In the data rows, the value 500 means zero.
The table, row by row:
"578 385 595 363 485 430 482 625"
"489 499 696 503 375 766 747 443"
"557 521 728 512 353 798 722 435"
"584 433 588 416 510 430 430 590"
"279 780 380 753 426 759 624 235"
"621 373 582 369 526 428 467 590"
"616 403 558 399 493 442 557 560"
"589 423 561 381 504 412 444 568"
"566 425 554 416 539 448 490 532"
"521 553 698 477 355 786 727 467"
"375 629 229 707 544 450 346 413"
"342 631 233 663 585 413 307 438"
"553 404 536 393 541 375 466 608"
"578 470 610 423 518 426 530 634"
"579 441 546 404 543 414 479 568"
"518 390 580 423 492 421 548 580"
"584 423 572 405 507 421 481 577"
"518 427 519 384 503 380 486 557"
"545 398 556 393 562 402 474 593"
"588 404 571 425 512 385 505 533"
"594 407 571 416 521 413 455 628"
"575 424 563 416 498 427 516 589"
"584 422 591 424 490 403 522 606"
"370 658 176 707 615 411 325 377"
Behind each row are 2 hidden switches, each 1 (on) or 0 (off), listed from the one that spreads the rows most. Each is on in fewer than half of the rows of the table.
Further rows, each followed by whether each switch is on (1) or off (0), in that order:
"586 449 586 355 509 396 537 588" -> 0 0
"488 502 694 499 337 816 750 390" -> 0 1
"579 426 502 377 530 415 461 643" -> 0 0
"385 596 191 722 594 428 339 384" -> 1 0
"332 629 209 719 595 399 304 378" -> 1 0
"560 428 592 412 480 429 496 569" -> 0 0
"483 545 678 495 316 797 746 431" -> 0 1
"383 635 200 679 599 389 325 370" -> 1 0
"548 429 569 429 516 432 489 551" -> 0 0
"458 607 691 546 404 845 704 392" -> 0 1
"512 543 679 491 345 831 756 453" -> 0 1
"347 632 209 697 606 377 326 388" -> 1 0
"350 619 198 699 574 422 300 404" -> 1 0
"317 740 336 764 459 796 578 227" -> 1 1
"573 384 595 382 505 434 445 604" -> 0 0
"323 607 189 657 600 404 341 407" -> 1 0
"571 406 592 408 535 448 473 574" -> 0 0
